One turning vector, and how many ticks it has turned:
The counts run from 0 to 626.
-7.1 -7.7 29.6 44.9 -15.3 -24.7 14.8 8.5 -5.5 1.9 17.4 12.9 -3.9 11.8
 6.8 7.3 13.6 -10.5 2.9 -25.3 11.1 -4.7 -4.0 -51.5 27.1 13.1 41.7 0.1
 -21.2 18.7 34.4 8.3 -5.5 5.8 -10.7 25.2 -16.5 -21.5 -18.0 25.1 7.7
 -41.5 -8.4 -0.4 -9.6 -25.2 10.8 -18.2 -9.1 -24.3 | 567
6.9 11.7 -48.0 3.7 4.7 -20.0 19.2 -16.6 -15.6 23.8 17.2 0.1 -18.9 6.8
 21.6 -34.4 -12.4 -9.9 9.4 -4.1 -44.7 -1.8 -12.5 -15.1 -6.7 15.3 31.3
 -26.5 5.5 -21.3 -1.5 12.4 -9.3 32.5 16.2 38.8 1.6 2.5 3.6 17.2 -2.3
 -6.3 45.2 -1.4 -33.4 9.2 -12.9 7.5 24.8 5.6 | 229
14.1 -22.2 1.0 24.8 -23.7 29.9 23.1 6.9 21.2 21.4 43.0 -17.4 -6.1 21.2
 -8.4 3.5 -15.0 5.3 -25.8 12.2 -10.7 20.1 11.2 27.1 -25.7 -19.1 -19.6
 3.0 9.6 -26.9 8.2 5.2 -2.6 -16.4 19.2 -1.3 1.2 9.8 21.7 25.6 15.1 16.7
 -12.3 19.8 31.6 8.3 34.9 -2.6 -6.4 23.4 | 435
26.8 4.4 -1.8 17.1 8.9 -39.4 -3.0 38.5 -29.0 -11.1 -29.1 -21.8 2.4 -13.0
 -3.0 24.3 5.4 1.3 16.3 -7.6 15.4 20.6 -29.7 5.6 -21.9 -22.4 -0.3 7.4
 -31.6 -7.4 5.5 3.7 -33.7 -11.3 12.6 28.3 -31.3 -21.1 -17.7 6.9 18.8
 -1.2 -34.2 20.7 -21.0 4.1 13.2 -10.0 0.6 -19.1 | 580
15.4 -29.5 27.0 -25.5 4.8 -52.7 -11.7 27.1 -26.2 -4.8 -20.8 -8.1 2.0
 -12.8 0.1 4.5 1.3 -11.9 -29.3 32.3 11.4 0.3 -21.9 -11.2 3.1 -22.7 -11.4
 -0.6 -31.4 8.0 16.6 -20.9 2.2 15.5 2.3 4.2 -32.2 -22.9 -36.8 -3.0 4.9
 6.1 -8.3 -18.7 -28.4 10.5 1.1 -11.0 -31.3 -16.0 | 469
4.6 -12.5 25.5 23.1 -16.4 -21.9 -7.0 3.1 6.8 19.7 43.3 -14.9 5.0 21.6
 -0.3 16.7 25.9 -23.8 -11.3 4.8 -39.3 9.7 -16.6 -24.5 -4.9 -14.4 29.8
 -21.5 -13.8 -14.1 22.7 13.4 -28.1 12.3 7.1 -22.3 -22.0 16.7 -9.9 4.2
 10.7 29.7 -15.2 -20.6 19.6 -19.9 8.5 -6.6 -9.5 41.9 | 334
1.2 -22.9 -4.5 7.2 -18.8 -0.7 3.0 14.3 14.3 26.6 -9.7 -31.6 -26.1 -21.7
 -9.4 9.4 0.0 2.0 -12.5 -2.9 -3.8 23.5 1.5 17.4 3.8 9.7 13.2 -5.2 -6.6
 -19.0 -11.0 4.1 23.4 -21.8 23.0 -37.4 8.3 11.4 27.6 48.9 -4.4 18.2
 -29.0 -1.6 28.9 -29.5 -0.1 4.7 -13.7 22.7 | 0
23.0 1.2 3.5 1.2 5.3 -13.9 -24.1 5.5 -27.8 -28.5 -23.5 12.9 -17.0 -8.8
 13.3 38.4 -9.0 -3.4 14.3 8.4 19.2 13.3 -1.9 -10.7 37.8 4.6 13.0 20.0
 6.2 6.4 30.9 17.3 -47.0 21.4 3.1 -15.6 -21.1 -22.7 -7.7 -4.2 20.6 5.4
 -3.8 2.8 -29.0 -21.4 -7.7 -2.5 5.8 -34.7 | 519
1.0 -14.2 -1.9 -43.7 25.8 -30.3 2.8 30.6 -26.6 -18.5 -4.8 -26.3 -15.0
 -11.7 2.0 -7.8 -1.5 37.6 -21.7 -3.4 -12.2 -9.1 18.9 8.2 -20.9 -10.8
 -12.6 5.1 -24.4 3.6 17.4 -41.9 -24.7 -4.2 -7.9 25.8 -12.3 -18.7 -23.6
 -17.6 19.3 -20.5 -17.2 -17.3 11.1 18.7 -31.1 -2.3 3.6 -17.9 | 257
-19.0 6.4 -8.1 -5.9 10.0 -29.9 8.5 -7.3 -15.8 23.4 24.9 -10.1 -24.3 -6.0
 11.6 -42.1 -15.4 7.5 -12.1 -32.8 -29.5 -13.3 2.9 -32.4 -11.3 24.7 26.0
 -17.3 -3.0 -7.3 7.3 -31.5 8.2 33.0 10.0 27.7 1.5 -9.2 -9.4 38.0 -12.9
 -38.2 15.8 -11.6 -15.6 11.8 -11.5 -9.9 15.7 16.0 | 117
3.9 -2.0 5.5 35.3 0.8 -11.9 2.5 -12.3 -0.9 26.6 24.4 22.2 -14.9 4.2 27.6
 4.3 20.3 -10.2 20.7 -20.3 -1.6 -6.6 -28.0 -36.0 10.3 6.5 40.3 -4.3 -4.8
 -13.6 21.9 23.2 -14.4 39.0 -8.5 9.8 -26.9 -20.1 -17.5 -3.4 13.4 -8.9
 16.1 -2.5 -17.9 -21.5 29.6 10.0 6.0 -7.3 | 69
2.3 18.9 11.9 -6.9 9.9 -40.2 0.8 34.9 -23.2 2.2 -16.4 5.7 -1.4 12.1
 -14.0 33.5 2.0 29.1 -32.4 -3.5 1.6 -9.1 -33.3 2.5 -18.6 -25.8 -10.5 5.4
 -24.7 -15.4 2.5 -28.0 27.1 32.0 17.5 0.9 -14.6 19.2 -12.2 -0.8 15.1 3.0
 -14.6 4.7 -18.5 14.0 -28.0 -20.5 2.3 -19.4 | 592
7.7 -3.2 3.3 43.5 2.9 14.3 32.6 -11.6 -12.6 -13.1 -5.5 10.6 24.6 15.0
 13.4 -16.3 -28.4 4.1 0.8 38.8 30.1 25.5 -15.6 -13.0 -21.4 5.0 -3.5 11.7
 0.1 -3.7 -5.0 30.6 25.5 -12.4 -3.5 29.4 22.6 -1.0 30.0 13.9 14.5 1.3
 9.5 59.2 -24.3 -4.4 -2.3 2.8 -6.2 -14.4 | 301
8.0 13.9 -12.0 39.5 -6.4 3.4 8.5 -2.8 11.1 4.9 30.2 50.2 -20.2 -1.4 19.6
 -7.3 4.2 -26.9 -3.0 -2.4 21.8 -8.3 -9.0 -17.2 29.5 -2.0 36.3 1.2 8.3
 10.4 27.0 15.7 -18.3 30.1 -2.7 22.6 -2.3 -29.8 -13.8 9.4 16.7 -4.3 48.0
 -16.2 -26.6 -12.8 39.8 -14.3 -18.1 -16.0 | 343
4.6 -9.7 8.1 13.8 -31.7 19.5 16.8 -0.9 22.7 30.7 47.9 27.2 2.2 0.4 -1.6
 -3.1 4.3 -18.6 -29.0 16.2 -5.5 -4.2 44.0 -19.6 18.1 -9.6 20.1 -7.1 1.8
 6.4 24.1 -2.5 -14.5 21.3 -13.4 -10.6 -5.1 13.7 0.1 -18.4 34.1 8.6 35.0
 -43.6 25.7 -0.6 5.9 11.3 -8.8 8.8 | 495
-16.9 -20.1 38.2 35.1 2.0 -15.2 16.7 -25.7 -20.6 -2.4 21.4 -3.9 -3.4
 30.4 -8.0 12.4 -9.3 4.2 -28.5 30.7 -1.1 3.3 -23.7 -10.6 -22.3 -3.5
 -38.5 18.4 -22.9 -23.5 -24.1 2.9 21.6 -7.2 6.7 0.7 4.5 -2.0 28.0 10.9
 6.3 -4.0 -28.1 27.1 3.7 -1.4 15.3 -10.6 -26.6 7.5 | 587
26.9 2.0 -32.2 1.6 -11.1 19.1 18.4 0.9 24.7 25.3 48.8 -2.4 -7.0 -2.2
 10.8 -20.7 -18.4 -2.5 -26.2 4.7 -11.0 11.6 45.6 19.2 -4.0 -4.0 2.1
 -15.4 16.5 -15.0 26.3 -4.9 -39.0 14.6 -1.8 -1.1 -2.1 3.5 14.8 -16.0
 23.6 12.9 23.4 3.2 34.8 10.5 10.9 2.7 11.8 20.1 | 383
5.1 15.1 -15.0 -4.8 -11.6 -46.1 9.5 17.3 27.9 28.5 -2.9 -1.1 15.4 -0.4
 -4.0 -30.5 18.0 4.6 -38.6 -21.1 -17.8 -10.0 2.4 -0.2 -37.9 -13.9 12.5
 -17.9 -9.3 1.8 -10.5 -18.9 31.8 23.5 3.0 10.8 -0.2 33.2 -18.0 8.1 8.9
 13.8 10.4 -0.7 3.6 16.4 -39.0 -18.6 12.8 18.0 | 604
-3.6 26.5 6.2 17.9 -21.3 -2.5 -14.7 14.9 13.0 -2.6 -14.7 14.6 -18.4
 -26.6 -31.6 29.8 8.0 -31.4 13.2 -0.9 15.6 -2.6 7.8 39.5 -23.2 -10.8
 10.9 -2.6 -5.2 8.2 -30.6 11.2 23.9 -16.7 24.1 -12.8 38.2 17.2 16.0 7.3
 0.3 30.6 -4.7 -13.7 25.5 -41.2 -25.3 24.9 -3.1 1.5 | 326
-0.5 4.6 29.2 29.0 -16.6 -12.7 -11.7 4.2 11.1 -4.3 -12.3 31.0 -13.0
 -24.1 -21.9 4.2 -7.1 -10.0 -19.3 26.6 44.2 -1.5 -1.4 32.8 -8.9 -16.6
 -29.5 5.8 -20.2 13.5 -16.8 -17.3 10.9 -14.8 0.5 12.7 32.6 -10.6 24.2
 6.0 -0.7 -17.2 -9.5 -1.9 20.8 -10.2 9.0 -23.8 -37.3 -19.7 | 589
21.2 4.9 9.6 -30.7 33.3 8.2 -1.6 -13.0 -27.8 -32.5 -4.0 6.5 18.1 7.5
 30.7 19.2 -9.3 6.9 -17.9 21.0 -3.7 18.1 -15.2 5.9 5.5 -0.4 -20.0 14.9
 27.1 3.6 -7.6 -6.3 -23.2 15.1 -13.3 -36.5 -14.9 3.1 -2.6 -31.1 14.3
 51.2 4.3 13.5 -32.3 33.7 -12.9 -8.9 13.9 10.7 | 359
20.0 2.4 4.0 -11.5 0.9 16.3 11.2 9.5 -24.2 -39.1 -15.3 -11.1 -0.9 -12.1
 -2.7 18.6 -9.0 18.9 -7.6 6.3 25.4 18.8 0.1 -19.8 32.4 10.0 1.3 24.8
 23.1 -0.4 28.1 -7.7 -10.3 -12.0 22.1 -27.8 -17.4 0.7 1.5 33.5 -0.8 29.8
 0.4 -3.4 -46.4 6.6 -18.8 -28.0 -13.6 -2.6 | 571
-18.3 -7.9 -5.8 3.6 6.8 -28.2 -18.3 1.9 9.5 11.2 -3.7 -15.1 -38.4 -18.8
 -4.3 -3.6 -14.0 5.0 -23.3 -1.0 -1.8 20.7 2.5 33.3 -18.9 2.9 -39.5 -5.2
 -18.0 -36.1 -31.0 -12.1 -13.2 -5.9 14.1 -1.4 23.1 -18.0 51.2 25.2 -6.9
 -16.0 -33.4 5.2 36.5 -1.0 13.5 -6.9 -4.1 4.8 | 264
40.5 -19.3 21.8 -25.8 1.5 -1.2 -4.4 7.2 -24.3 -3.2 -23.1 19.9 14.7 -17.8
 4.5 12.2 -19.7 -14.4 -16.8 31.8 31.6 4.4 13.8 17.5 -5.3 -21.5 -23.9
 16.3 -0.6 18.5 4.9 -26.5 -4.1 10.4 -16.1 -4.6 -19.0 3.8 -32.6 -15.3
 22.0 27.8 17.6 1.0 -17.1 8.8 -4.4 9.5 -13.4 -24.7 | 196
-5.5 24.2 -49.0 18.5 12.3 -28.3 -3.8 -6.4 19.4 20.3 12.0 3.5 -8.0 10.9
 33.0 -32.1 23.0 -13.9 -12.9 -24.6 -43.7 -6.4 -15.6 -27.4 -2.3 18.7 42.9
 -25.4 -0.6 -8.6 4.3 13.7 1.1 38.4 5.2 3.5 5.2 -12.5 3.3 -10.4 9.0 -13.3
 19.5 -22.1 -27.5 5.9 -12.6 -16.9 18.4 12.0 | 504
11.6 0.5 3.5 18.3 0.5 20.8 0.9 -51.8 -28.8 -14.0 -7.6 23.5 -17.3 -6.9
 32.5 -12.6 -34.2 -18.1 32.2 -14.4 2.5 -2.6 7.2 -10.8 -9.8 24.8 13.3 1.5
 39.4 -0.7 -9.2 14.2 5.7 13.9 -15.1 -4.4 24.6 -1.0 4.0 19.5 5.6 5.8 24.6
 36.9 -32.7 -14.8 -5.4 25.6 19.3 -14.1 | 513
25.2 -5.4 26.8 18.4 -30.7 14.7 -22.4 -22.3 -5.4 -8.5 6.6 -7.0 -18.2
 -25.6 -24.8 15.6 -4.2 -50.5 27.5 -0.4 -2.8 9.4 15.7 19.5 -3.7 6.6 36.2
 -9.0 23.7 0.2 -2.2 2.1 -20.4 -25.6 7.0 -24.3 12.0 10.4 -21.9 12.5 12.5
 26.1 5.5 -8.1 1.6 -30.9 -6.5 28.2 -8.4 14.9 | 62
3.9 -20.6 24.6 3.3 1.8 0.8 28.1 -14.2 -39.6 -17.0 -14.6 -24.1 24.1 -14.2
 9.6 -16.3 -25.3 10.4 14.5 -7.7 6.7 6.0 20.7 -25.2 -21.0 4.7 16.1 12.6
 2.3 22.2 0.5 1.1 34.0 -39.7 -8.2 -2.0 -3.4 -2.0 -42.2 21.5 -5.0 1.3
 -10.8 9.8 -20.6 -9.7 -37.4 44.3 -9.5 -16.1 | 573
9.2 25.7 10.9 -9.1 -9.6 -10.5 11.7 26.5 8.1 -3.3 -2.0 34.8 16.9 2.8
 -14.4 11.4 -2.9 22.6 -37.3 10.8 24.0 -27.1 22.4 -1.2 -0.4 -25.8 -3.9
 8.3 7.9 23.3 12.3 -34.7 31.5 27.3 -5.7 -14.5 -6.6 30.0 -26.4 -16.8 28.2
 19.3 15.9 -3.8 7.4 26.3 -38.1 -17.9 8.7 -15.3 | 319
22.1 -5.9 2.3 -1.6 11.1 -61.8 -8.9 24.5 17.6 -4.7 -37.2 -14.8 15.9 -17.5
 -1.6 -2.6 4.4 -1.0 -34.3 11.6 24.0 16.0 -18.1 25.9 -10.1 -19.5 8.5
 -13.4 -33.6 5.0 -11.3 6.8 -11.9 -18.2 4.8 23.1 -12.6 -19.2 8.9 7.9 4.6
 0.1 -34.2 3.4 1.7 2.6 22.4 -31.3 -24.0 -10.7 | 305
31.4 -3.8 26.5 -11.2 12.2 17.0 19.4 -0.4 -21.9 -33.2 -7.7 -7.5 21.3 3.9
 6.6 -19.2 -21.9 32.3 -46.0 17.4 39.3 -3.7 30.5 0.4 -9.5 -23.3 -26.4
 15.7 14.6 30.4 22.5 -32.9 8.8 -25.9 -20.4 -4.6 -3.5 -0.3 -35.3 2.8 25.8
 25.5 -3.2 1.1 -7.4 36.4 -19.6 -22.2 -15.1 2.5 | 583
15.9 0.1 28.1 -0.2 19.4 -29.4 -6.3 12.0 -19.0 -35.9 -19.0 -38.0 13.5
 -17.5 1.5 12.3 16.2 9.5 -2.9 -15.5 8.2 -6.8 19.3 -8.4 23.1 2.9 28.8
 10.4 -22.7 27.0 36.8 4.3 -33.9 -34.2 1.8 -6.3 -19.3 -34.4 -26.5 -1.9
 19.5 4.0 -41.3 -12.8 -8.3 -10.3 -18.0 -28.5 -17.2 -14.5 | 133
28.0 -9.2 -8.5 3.0 19.6 19.4 -15.5 -48.2 -10.7 -4.6 -9.3 9.2 0.2 -26.9
 22.6 -25.9 -49.8 -16.9 14.0 1.1 0.0 -1.5 13.1 -0.3 -3.2 40.2 3.5 -6.9
 46.8 7.3 -13.1 -4.1 3.8 -5.0 -22.3 -22.7 21.4 13.5 -2.7 15.6 -7.0 28.3
 19.7 29.7 -24.9 -8.1 -24.8 13.3 17.3 -3.0 | 512
-4.0 9.4 14.9 36.8 9.6 25.3 25.7 -14.2 -4.4 -24.3 28.7 35.4 -18.7 29.2
 8.7 -4.3 2.0 -10.5 -24.6 26.6 26.9 -11.1 -12.1 11.9 -19.3 -24.9 -26.7
 16.7 10.1 -14.3 -0.2 10.3 14.9 -13.1 -19.8 4.4 46.8 -12.6 16.2 -24.0
 21.4 9.5 -9.8 7.5 19.3 -4.9 21.5 11.5 -8.1 6.7 | 38
-10.3 -11.6 26.6 39.0 7.5 11.7 10.5 1.9 -20.7 1.8 17.2 -5.1 -5.7 33.8
 14.0 13.7 0.8 13.3 -16.8 0.7 -4.3 12.0 -32.9 -13.7 -38.3 -22.8 -23.5
 19.3 -4.9 -23.2 -22.9 15.5 36.8 -12.5 -0.4 1.6 6.2 1.5 5.2 -4.6 10.2
 3.4 -39.1 48.6 11.1 -6.5 11.9 21.4 3.2 3.8 | 586
-10.4 -16.4 19.5 -10.7 -5.7 -21.9 -30.0 -27.4 -6.8 28.8 15.5 -41.0 -34.0
 -27.7 -7.3 13.0 -18.6 -26.5 12.7 3.0 -46.7 18.6 19.6 16.6 -10.8 28.8
 7.2 -27.8 12.1 -13.1 -19.8 -11.5 -13.7 -1.6 21.4 -29.5 7.1 17.8 8.9
 32.9 -4.4 3.7 -17.7 0.0 27.9 -7.4 -31.3 10.7 4.9 12.9 | 387
18.9 15.9 -30.2 26.8 15.2 -18.6 12.8 0.4 37.2 40.0 10.1 26.7 4.2 -8.8
 21.5 -43.6 8.4 -19.1 -28.5 -23.4 0.4 -1.9 -27.1 -9.5 -0.6 -8.9 31.7
 -15.0 5.9 -12.0 5.8 12.1 29.2 25.9 -3.5 19.7 1.2 -2.8 -2.6 31.7 6.0 2.0
 35.2 -1.2 -23.4 3.0 28.5 -17.2 -3.3 15.7 | 616
